The rows of D fall into 4 groups, and each row is roughly a mix of its group's hidden directions.
D (144 x 14):
[[  4  28   6 -15  -4  15  -2   1 -38 -16   8 -33  15 -21]
 [-27 -27  -8   8  37 -25 -14 -12  -3  10   6 -16 -21  -2]
 [ 20  15 -12  -4  26   8  21  44  22   6   8  19  -1   2]
 [ 10  -4   7  11  25 -31 -12 -18 -14 -23  26 -31  -2 -11]
 [-10  21  19 -22   4  35  -3   6 -22 -20 -25   6  -4 -24]
 [-35  11  18  -1  11   7  27 -19 -37   5  -1  15 -15  -3]
 [  3  21  33  20 -37  14   3  -7 -20  -7  -8 -10  25   1]
 [-12  -2  18  11 -23  16 -19  33  29 -16 -20   4 -20 -12]
 [  7 -21 -20 -29   7 -20 -38 -14  24  -3   2 -11 -16  -7]
 [ -2  20   0  20  -8  36  28  32 -24 -18  -2  -2  -1   3]
 [ -8 -16 -15 -13 -16   8  11 -16  19  13 -14  46 -17  18]
 [-16  28   6  -5   0  19 -18 -24  -8 -10  22  -2  -3 -42]
 [-31 -10 -13  14  -3  -4   6   3  -8 -13  16 -15  -6 -50]
 [ 30  14  26  -6  14   6 -20  28  23  -4 -23   1  22  -4]
 [ 21  11 -10 -41  -6   6  23  -9  -4  16  -9  30  14  19]
 [ 20  -9  20 -44  -9 -14  -7  -2   3 -20 -32   9  -9   8]
 [ 10  17  18 -18  10  21   9  33   0 -28 -22  14  -4 -25]
 [ -5  17   9 -18   6  15  24   8  -1  32 -13  33  -5  30]
 [  9  -3  13 -14  -6 -10  26 -19  15  -2  -8  54  -2   0]
 [ 10 -24   5 -36 -26 -18  -7 -18 -11 -21 -29  -7   2   0]
 [ 15   0  11 -19 -21  10  -3 -13  -6 -50 -14  14 -14 -15]
 [-35   2  -3  33  14   6  10 -27 -27   5  22  -4  -8 -11]
 [-28   0 -29 -25 -12  23 -16  -5  10  27  -5   5   3 -28]
 [-22  -5  22  29 -21   7 -27 -32   2  13 -14  -4  18  -7]
 [-21  19 -10 -25   3  31  13  -3  -1  31  -6  33   2  -9]
 [  1  22  34 -28  -9  24  -7   5  -4 -15 -29  19 -15   4]
 [ 27  28   9 -18  22  -5  16  21  19  18  10  22  20  -6]
 [ 33  28   3 -23 -27  22  -2  19  20  -4  -4  15  14   2]
 [ -2 -11 -31  -1 -24  -8   5 -38  -9  20  21  -4   4  26]
 [-33   3 -22   1  11  17  12 -22 -14  40   9  15  -2   8]
 [-26 -23  -2 -17 -26   7   7 -20  -7 -16 -27  24 -20 -13]
 [ 27 -13   7  31  -3 -15   5  16  31   6  -5  13  11  34]
 [ 12   7  32 -16  37 -18 -24   7   5  15 -16 -16   7  13]
 [ 18  11   3  28 -21  -9 -14  -8   4  13  23 -31  32  10]
 [ 11   8   4  49  18  -5  -4   5   1 -20  31 -19   5  -9]
 [  3   2  15  47  -6 -12  -3  28   6  -8  15 -31   2   7]
 [ -6   3 -34  35  -2  31  -4   0  23  11  21  18  -1  -1]
 [ -7  -4   5  29  40 -24  -2  11   5  -8  28 -16 -15 -14]
 [ -7 -22 -19 -27 -16   4  -3 -25  16   2 -16  35 -21   8]
 [-27  15  -2 -13   1  34  25  -4 -37  -6  -8  16 -13  -9]
 [-14   0 -23  40  -7  20  -6   9  -9  22  12 -29  14  15]
 [ 33   3  20 -15 -19 -16 -27  13  22 -26  -6 -18   0  -2]
 [ 17  14  18 -41   0   6  -8  21  24  -8 -21  23  -8  -9]
 [ 25  17  11 -33 -42  12   3   2   1 -21 -12  11   0   9]
 [ 15   3  18  17  38 -25 -20 -17  -1 -13  18 -19  11 -17]
 [ -9   3  34 -24   3  -2 -38   3   9 -12 -25 -12 -16 -18]
 [-10  41  22 -20   9  38  -7   0 -12   2  -7  15  -8 -10]
 [-10  -3   5  23  -3  15  12  44  27  11 -16  20 -12  13]
 [ 31   1  -8 -39  -2  15 -28 -11   3 -10 -22   2   0  23]
 [  4  10  21 -40 -31   2   6 -18 -17 -19 -16  13 -15   9]
 [ 30   2   2 -28 -11 -12  10 -27 -13   3  -5   9   8  41]
 [-13  -2 -10 -50 -16  -8  12 -17 -24  20  -7  -2  -9  16]
 [ 18  21 -16   6 -20   1   9  -4   1  31  30 -10  21  30]
 [-26   4 -15   5 -11  21  18 -19 -42   8   5  -6 -14  24]
 [ -4   2   8  30  -6  10   0   4  35  33  -6  31  13  15]
 [ 14 -29 -22   8 -12 -21  -5  -6  33  24  -2   9   9  28]
 [ -8 -23   1 -16 -23   0  -4 -20  19  -6 -27  37 -20   9]
 [ -5  -6  15 -27  13   5 -11 -32   6 -10 -25  38 -16  -7]
 [ 34  -6   9  21  15 -31  -5  19  14 -21  17 -23   4   7]
 [-12 -20 -21  43  16 -18   4   6   0  11  24 -25   2   3]
 [-20  -8 -16 -26  36 -12 -13 -29  -9  28   6  -2  -8  -4]
 [-20  -5  -3  29  21   2  18   8  16  36   3  27  -4  19]
 [-19  -1 -25 -31 -14  31   2 -17 -32  -3 -15  -1  -4  -7]
 [  5 -11  10  35  18 -25   1  27  -1 -12   9 -35  10  -9]
 [ 20  22   5 -19 -37  29  -6 -16 -15  -4 -13   2  22  13]
 [  8   3  17  25  -4   2  -7 -12 -35 -16  -1 -34   5  31]
 [  7 -10   5  39   7 -23 -13   2   1 -23  23 -35  -3  -6]
 [-13  -7 -11 -40   0  -2  -4 -39  -1  24  -9  25  -7   6]
 [-21 -15 -23 -10  -2  -7  30   3 -11  39  -3   8  -5  29]
 [ -7   2  13  -4  -2 -13  -4 -11 -42 -24   6 -43  -3  -9]
 [-11   7  -9 -23  -1  41   3  -1 -27 -18 -26   6   5 -24]
 [-21  15   5  25  -4  31  12 -15 -37  12  -2  -3   3  24]
 [ 46   8  11   2 -28  -5  -9  -2   8 -27   3  -8  10  25]
 [ -9  -5 -22  10 -22   7 -18 -21  38  14  19  25 -16   1]
 [  5 -12   5 -12  20 -19 -26   2  34  -9  -4   7   2 -42]
 [  0   7  23   8  -1 -24  17   6 -35 -11  14 -35  -9  21]
 [  7 -13  -3 -12 -10  -2 -32  37  31  -5 -22 -21  -8  -3]
 [  0 -25 -16  38   1 -29   1 -12  -3  -8  26 -26   6  -5]
 [-31   3   9  20  -9  13   8 -29 -42   5  -1 -13  13  -9]
 [-13 -16 -29  12  -5  10  19  24  14  37 -10  12   8  21]
 [ 23  -4 -15  28  -5  -3 -11  37  25   5  11 -25  16  11]
 [ -9 -16 -34 -11   5  -9   8 -30   2  35  12  16  -2  23]
 [-40  17  10   7   2  28   1  -4   1   4   3  24 -21 -30]
 [-36  -6 -19 -21   4  12  -1 -33 -28  24  -5   0  -2  -7]
 [ -5  22   9  -9  18  19   8 -24  -6 -20  13  37 -25 -14]
 [-16  13 -29   5   9  33  -7   1 -23  26  12 -22  -2  21]
 [-28   8   7 -27 -14  32  -3  -1  -2  11 -29  26 -15  -6]
 [ -7  20   9 -40 -16  31  -2  -8  -5   7 -24  26  -2  -5]
 [  3 -22 -22  17 -18  -7   6 -11  23  28   1  19   5  37]
 [  4 -14 -23  36 -19 -10   1   2   6  11  23 -21  -1  34]
 [ 21  -7 -37   3 -21   2  20  -8  18  14  16  25  10  24]
 [ -3  -6 -13  21  -6 -19  21  32 -11  11  19 -37   1  17]
 [-17  -4 -17   6  -6  21  28  12   6  28 -12  34  -7  24]
 [  8  -7  15 -19 -10  12 -20   4  17 -28 -36  17   2 -27]
 [ -9  20  24  16  -3  24  24  14 -28 -32  -5   7 -13  -9]
 [-28 -13   9  44  -7 -25  22   6  -3   4  19 -11  -4 -12]
 [ 11  27  12  23   6  13   1  32 -13 -23  17 -30   6 -14]
 [-24  19  -9 -12  18  28  17 -14 -26  33   1  16   3   8]
 [  5  11  13 -21  27 -11 -25 -20  29  30   3  21   3   0]
 [ 14  -4  16 -20 -32 -16   0 -12 -24 -37  -6 -21  -9   7]
 [ -7  -1  -3  11  32 -19  -2   5 -27  -5  22 -44  -1 -10]
 [ 34 -13  21  -9 -21 -24  -5  17  20 -14 -24  -3  19   9]
 [  5   3  -3   5  23  -1 -40   2   6 -24  18 -31 -15 -21]
 [-11  -8  -1 -11  16 -35  20 -30  -5  -2  26  16 -14 -22]
 [-22 -18 -14  -1 -17  15  17 -31  -8  -4 -13  38 -17   5]
 [  4   0  -3  -6 -17  -3  30 -28 -21   4   7  22 -11  41]
 [-26  -9   2  -1  -8  16  13 -28  -1  -5 -14  46 -16 -12]
 [-30   6  -4 -24 -23  11  10 -17   2  19   3  29 -31   7]
 [ 30  -1   6 -36 -13 -11   3  21  14 -31 -10   8 -21   8]
 [-23  24  -9   5  23  43  12  13 -19   8   1  10  -1 -20]
 [ -6  31  -6 -13  45  23 -10   1   0  22  16   8  -3 -10]
 [ 23  19 -13 -10 -10  14  24   5 -14  18   7   5  10  46]
 [-19  -3 -23 -14  -2  24  18 -14   3  23  -8  44  -9   7]
 [  9 -13  15   0 -33 -24  13  36   0 -13 -14 -24  -3  16]
 [ 10 -26 -14  -4 -32 -22  -1 -16 -17 -18   1 -28  -5  25]
 [-15   9   1 -42  44  -2  -6  -2  -6  15  -4   6 -16 -14]
 [ -4   7   5 -28  15  20   0  -3  15  19 -27  42   9 -13]
 [  6 -10  10  23  15 -33 -20  16  11   5  13 -41   5   5]
 [-25  24   9  36  12  20  10 -16 -20   0  27   3  -5 -13]
 [ -2  30   8   6  21  17 -10   0 -26 -25  26 -23 -22  -7]
 [ 21 -14  -2 -27  -7  -9 -19  36  31  -1 -26  -6  -2   7]
 [-14  -9   6 -25  -8  17  -5 -16 -17 -32 -29  12 -11 -29]
 [-15  -5  -5   7 -19 -24  30  15  -5  24  18  -9 -18  33]
 [-25 -31  -9  12   4 -17   0 -34 -30 -15  -1 -17  -9  -9]
 [ -5  25  -5 -28  20  37   3  -4  -7  24 -12  28   4   5]
 [ -8   1 -12  43 -14   4  -3  27  30   6  26  -6 -11  -1]
 [  9  26 -12 -25  19  30 -27   6 -20  -8   3 -28  -3  -1]
 [ -3 -23 -21 -35 -23   9 -15   8   1  -3 -35 -10  11 -17]
 [ 21 -15 -29  14   8 -17 -18 -19  -2  -5  23 -33  21  -2]
 [ -2   3 -14 -36   4 -11 -11 -36  -6  -1  17   0   6 -38]
 [-22   6 -13 -14  -3  37  -6 -18   6  22 -16  34   5 -16]
 [-11  11 -20   7 -26  28  36  -9 -23   2  12  19  -5  15]
 [ -3   8 -28   0 -12  24  27  -9   3  29   8  35   9  17]
 [ -6  16   1  -8 -12  47   2  20  -8 -20 -25  14   0 -20]
 [-15 -10 -19   9   6  15  46  -5 -29 -10  -4  26  -4  -4]
 [ -5  10  -6   0  -2  12  33 -32 -31  17   5  24  15  18]
 [-22  20 -20  21   7  41   2  -4  -8  -4  22  11 -11 -23]
 [ 37   6   9  13 -30 -20   7   8  -1 -17  17 -22  16  21]
 [  9  -4   8   9  18 -12 -36  18  31 -15   2 -18   1 -31]
 [-24 -34  -7  14 -17  -9  11  20  28   4 -20  20 -19  -2]
 [-38 -29 -19  14  -3   8 -16 -27   8   1  -8  12 -19 -18]
 [  4 -33 -13  22  13 -35 -19 -22  14  -4  12 -16   9 -11]
 [ -8  -3 -30  -3   3 -13   6 -19 -28   8  34 -30 -11  15]
 [-17 -26 -38  13   3 -21  -3 -18   8  24  25 -12  -3   1]]

In each list below, one row fits none of the groups, and each other row fits one group, some only roughly. Which row is it?
  * K_315: [ 40  20  10  -7 -15  13  -2  34  22 -10 -10   4  21   4]
  * K_365: [ 17  -1  14  -9   2   1 -11   1 -26 -42 -17 -27  14 -22]
  * K_280: [ 13  14  26 -28  -5  11   2 -19 -27 -34 -22  10  -1  -4]
  * K_320: [ 20  -6  16   9 -14 -23   1  20  -6 -42   5 -30 -14   7]
  * K_815: [17  9  5 21 12 13 19 38 28  0 -7 29 13 -3]
  * K_535: [  7 -20   3   9 -30  -6 -24 -14 -15 -19 -15 -37   6  18]
  * K_452: [  2   0 -24 -26 -33  21   1 -28   6  12  -6  30   2  12]
  * K_649: [-15 -18  -8 -44  -7   7   5 -13 -20  -1 -37  10   0  -9]
  * K_990: [-14  -7  -9 -15  -2   5   9   6  21  43 -18  30  -2  22]
  * K_91: [ -4  17  -5 -47  11  22  -4  -6 -36   4 -15 -12   2  -1]
 -> K_320
  * K_902: [ 18 -13   3  -1 -19  -1   2  -5  31   8 -22  38   2  32]
  * K_896: [-32 -10  -2 -13  18  17  18  10  -7  23 -34  27  -1  -8]
  * K_732: [  0 -10 -26 -28  14 -14   1 -25 -35   6  10 -28  11  -3]
  * K_791: [ -3   0   8  26  15 -27  21  11  -5  21  22 -12 -10  37]
  * K_684: [ 17   1  39 -11  -8  -5 -17  21   2 -24 -34 -15  10  -7]
  * K_835: [-11  -4  18  16 -12   4   7  32  35  -7 -15  30 -19 -11]
  * K_93: [ 16   8   5  42  23 -12  -9 -18  19   0  35   5   3   8]
  * K_920: [-20   3 -11  -2 -43  35  -7   8  17  11 -17  17   2 -13]
  * K_308: [ 13 -16  -3  35 -28 -12  25  -7  12   3   4  20  10  30]
  * K_564: [ 11  -7 -20  45  -5   2  -8 -26   8   9  23  -3  17  22]
  * K_838: [-35  10   9  34  31   3   1   5  -5  21  20  -8  -9 -13]
  * K_398: [-24  -9  21 -38  -9   1   0   1  -8  -4 -39  12 -15 -16]
  * K_429: [ 13   1  12  15 -12  -6  -9  33  47  16  -5  10   1  17]
  * K_864: [  0  12 -10  27  -6  17  24   7  13  35   9  26  20  20]
 -> K_564
  * K_581: [ 19   7  13  -4   2  16 -20  43  29 -15 -24   2  -2  -4]
  * K_544: [-20 -19 -20  26   5 -25  -7 -13  -2   4  33 -28 -16  -2]
  * K_406: [-27  14   1 -19   1  14  22 -16 -49   5   1  -5 -10   2]
  * K_403: [ -3 -17  -9  19   7 -29  12 -12 -31  -9  21 -36  -2  11]
  * K_332: [ 21 -24   0  16  -5 -18 -32 -11  41 -17  -2   6  -6   4]
  * K_396: [ -1 -12 -19  41  -9 -14   9 -15  13   6  35   3 -11  22]
  * K_109: [  5 -17 -32 -20   5   1 -10 -30  25   1   3  35  -8  -9]
  * K_621: [ -1 -31 -25 -33  23 -33   2  -2   5  19  -8  -4  -3   2]
  * K_302: [ 30   8  38 -21   0 -20  -1  19  10 -22 -19   2  13 -11]
  * K_463: [ -4  13   3  35 -13  30  29  11  -7 -23   7  24 -14   6]
 -> K_581
  * K_995: [ 15   6  -9  12   7  20  -3  33  33  26 -13  16  19  16]
  * K_52: [ -6  19  -7  23  17   2  28  19 -13  33  27  -9  11  17]
  * K_248: [-31   8 -19  24 -15  44   9  -4 -14   7   4  12 -15   6]
  * K_565: [ 11 -15  -1  24 -15  -5  -7  32   7 -32  -6 -30  10 -21]
  * K_644: [ 20  25  27   8  25  -6 -20  -1  -6 -29  20 -22  -4 -13]
  * K_674: [ 30 -10   1   1 -32 -17 -33 -12  28 -11   2 -14  12   7]
  * K_333: [-18 -25  -5   4  18 -17 -21  32  17   0  -7 -27 -23 -10]
  * K_813: [ 24  -5   5   8 -10 -26  24  25  14  -2  11   3 -13  41]
  * K_313: [  9  -9 -14  17  35 -20  -3  12  -9  14  16 -37   8  21]
  * K_753: [-31 -13 -33   2 -10  17  -3 -10   2  38   0   5 -11  22]
  * K_294: [-14  11  15  29 -42  35   1  11   0 -11 -13   7  -4   4]
 -> K_753
  * K_420: [  4 -20  13  46   2 -24  10  20  15 -23   7  -4 -13   6]
  * K_783: [ 27  13  10 -30  20 -10 -23 -22  26  -4   7  24   0 -11]
  * K_376: [ 35  21  18  -5   9  -3 -16  26  -2 -25   5 -32  10  -1]
  * K_709: [  1 -10 -15  26  -2  -5  27   2  19  28   8  30   4  30]
  * K_45: [ 21  24   6 -27   3  21   9   5 -39 -19 -12 -15  16   1]
  * K_161: [  6   5  22 -30   6 -19 -15  13 -14 -28  -4 -33 -21  -7]
  * K_951: [  3  11 -22  20   7  12  10 -10 -30  -2  25 -24  31 -19]
  * K_17: [ 15 -21  -3 -23 -38  -8 -13 -22  15 -25 -18  15 -10   4]
  * K_215: [-24 -23 -39  11   7   1  15 -16   6  32   9  19  -4   9]
  * K_803: [-40  -7 -31  -1 -10  10  10  15   9  32  10   4 -19  -7]
 -> K_783
  * K_882: [-14 -35 -13 -12  -6 -46   4 -15   0   5   5 -15   1 -21]
  * K_656: [ -1 -20   5  16 -19 -26   1  -3 -20   1  -2 -37  -1  35]
  * K_60: [ -6  -6  21 -21  22 -15  -8   3 -25 -17 -20 -27   9 -31]
  * K_270: [ -7  18  12  -5 -17  21  42   6 -17   1  -8  34  -7  16]
  * K_274: [ 15  15   1 -24  35 -11 -27   8  -8   8  11 -38   1   6]
  * K_933: [ -5  -8  -1  12  47 -22 -18   3  11  20   9 -17  16 -21]
  * K_541: [ -5  23  11  -4   4  -1  17 -20 -42 -20  27 -14 -16   0]
  * K_50: [ -3   0 -31  -9  39 -10  -2 -12  -7  30  25 -14  13  -7]
  * K_366: [ 10   6  23  21  19 -10 -28  22   8 -25   8 -32 -15  -1]
  * K_693: [ -8  -1 -15  19  21  -2  -6 -24  25  35  23  24   0   9]
  * K_96: [-25  12  14  40  11   8   6  19   5 -15  19   1 -22 -25]
  * K_451: [-24   7 -10  -2   2  31 -14 -22  -3  -3  -2  14   7 -47]
  * K_569: [  5 -13 -25  43  21 -12  -4  -8  18  12  31  -4   8   5]
  * K_529: [-28 -34 -25 -13   1 -25   7 -27 -10  23   1  -2  -7   0]
  * K_531: [ -8  17  14 -21  -3   9 -11 -42 -38 -14   1  -9   0 -10]
 -> K_451
  * K_962: [ 26  12  22 -24  10   2   6  25   3  15 -30   7  21  24]
  * K_833: [ -5 -23 -27  -3  12 -31  -7 -18   6  19  23 -13 -18  25]
  * K_123: [ 41   6  19  14  17 -25  -3   8  -1 -12   9 -23  22  18]
  * K_466: [ 18  15  -1   6 -23  -5  15   8  17  29  17  11   7  42]
  * K_239: [-27  20  10  17  38  -3   5  13   2  27  25  -1 -11 -13]
  * K_119: [ 14  -4 -17  25  13 -11 -21 -19  35  22  26   8  11   9]
  * K_624: [ -7  31  24 -13  34  17   7  -1 -34  -7  -2  -2   2 -17]
  * K_629: [-20 -27  -6 -16 -22 -13  -3  -8  30  21 -20  28 -13   3]
  * K_355: [ -4  -9 -19   5  11  -8   6   3 -40  -4  11 -46   0  14]
  * K_912: [ -4   0 -11 -15  29  -4  -4 -40   8  15  15  33 -18  10]
  * K_482: [ 13  -7   3 -10 -21   8 -29 -33  19 -29 -10  20  -3 -18]
  * K_862: [-32  17 -16   4  -8  44   5  -6 -19  28  -2   7   2   1]
  * K_908: [ 32 -16  -6 -24 -19  -6 -28   9  22 -22 -22 -11   7   0]
 -> K_355
  * K_617: [ 25   8  10  23  -2 -14  -3 -19 -25 -21  22 -31  16  12]
  * K_892: [-12  34  13 -29  18  21 -13  -7  -2  -1   7  14 -11 -35]
  * K_128: [-13 -35 -27   0  -6 -29   4 -15  23  14   7  11   5 -24]
  * K_767: [ 11  -4  -6  -7   5   1 -31   4  12 -38   4 -18  -6 -40]
  * K_689: [-31  28   1 -10  10  36   0  -1   0  25   2  23  -8 -19]
  * K_106: [ 10  13  19 -26  -9  15  -6  -2  16  -4 -27  32  19 -28]
  * K_79: [ 34   3  11  14 -15  -7   1  12  40 -22   5  26   9  -9]
  * K_648: [ 21 -11  22 -13  -7 -15 -19  16  38 -18 -22  13 -17   8]
  * K_503: [ -5  25  36   6  21   9   3  42  15   9 -10   8  -4  -5]
  * K_289: [  7 -29   1   9 -35  -8 -17  22  17 -18 -26 -19  -2  10]
  * K_958: [ 21 -14   7 -13  -7 -30 -13  -5  -8 -41   3 -30 -11  -7]
  * K_978: [ 18 -18   2  36  -6 -12   0  23   1  -9  -5 -28   5  36]
  * K_640: [-12  -7  10 -29  -5 -14   6 -14 -24 -31  -6  -7  -8 -39]
  * K_236: [ 35  12  14 -16  18 -10 -15 -32 -19 -22   6 -13  18   1]
  * K_533: [ 14  -5 -13  38  -6 -21   1  -5  18   7  37 -10   0  24]
 -> K_106
  * K_282: [-28  -3 -13  26 -15  10  30 -15 -23  11  15   9 -15  22]
  * K_657: [-22  14   2   2  -2  34   7 -27 -11 -11   0  37 -19 -15]
  * K_582: [ -9 -10  -4  -5  22 -27 -18  27  20  27   4 -30   7 -15]
  * K_660: [  4 -15 -20  28   3   0 -36   2  34 -12  16 -13  -5 -18]
  * K_378: [ 23  17  42  -1  16  -6 -11  11  21 -27  -5  17  -7 -13]
  * K_708: [ 24 -22 -21 -13  -4 -39  -8  -3   9  10  12 -27  12  18]
  * K_949: [-14 -10 -13  34  21 -12   8 -32 -16  20  24  -7  12   7]
  * K_574: [ 10   4  39 -14 -29  -8   7  12  -1 -27 -23   8 -19  16]
  * K_102: [ -9 -17 -37  18  -3  -6   5 -21  10  29  24   7  -6  26]
  * K_235: [ -9 -27  -4  46 -23 -14  -8   6  10 -18   6 -23  -5  -3]
  * K_866: [-32 -13   8 -12  15 -12  11 -16   5  28 -16  30   5 -26]
  * K_347: [ 18  -3   2 -19   0  -8 -27  10  49  13  -7  19  -9  11]
 -> K_949
  * K_33: [ -3  23  31  24  11  10 -14  25  16 -24  10  -2 -20 -19]
  * K_244: [-10   6  -8  46  -7  11  -7 -19 -17  -7  29 -25   9  -8]
  * K_956: [ 13  26   9  26  32   2   6  -6 -24   2  30 -17  11  15]
  * K_488: [-23  -4 -30   7 -18  16   3 -39 -22  20  12  -3  14  -3]
  * K_476: [ 20  13  37   5  18 -21  -2  37   8   1  -8 -20  15   5]
  * K_149: [-24   9  -8  -1  -3  15  23 -24  -6  19  12  39 -22  14]
  * K_736: [-29   4 -13 -24  -3   6  25 -19 -42   6   7   0 -19   3]
  * K_126: [  6  20   4  17  42  -1   7  39   7  12  18 -12   4  -4]
  * K_973: [-26  13  28   4   5  29  -3  13 -24 -18 -26  -4  -9 -22]
  * K_168: [ -7 -28  -9  52   0 -17   4 -16  11  10  10   1  15   6]
  * K_518: [ 12 -24   9  -5 -18 -19 -15  21   2 -33 -22 -32  -2  -7]
  * K_679: [-16   9  10 -12 -11   5  42   7 -35   3  -7   9 -17  25]
  * K_769: [  9   6  18  22 -31   3   9  28 -18 -29  -4 -30   5   2]
 -> K_518
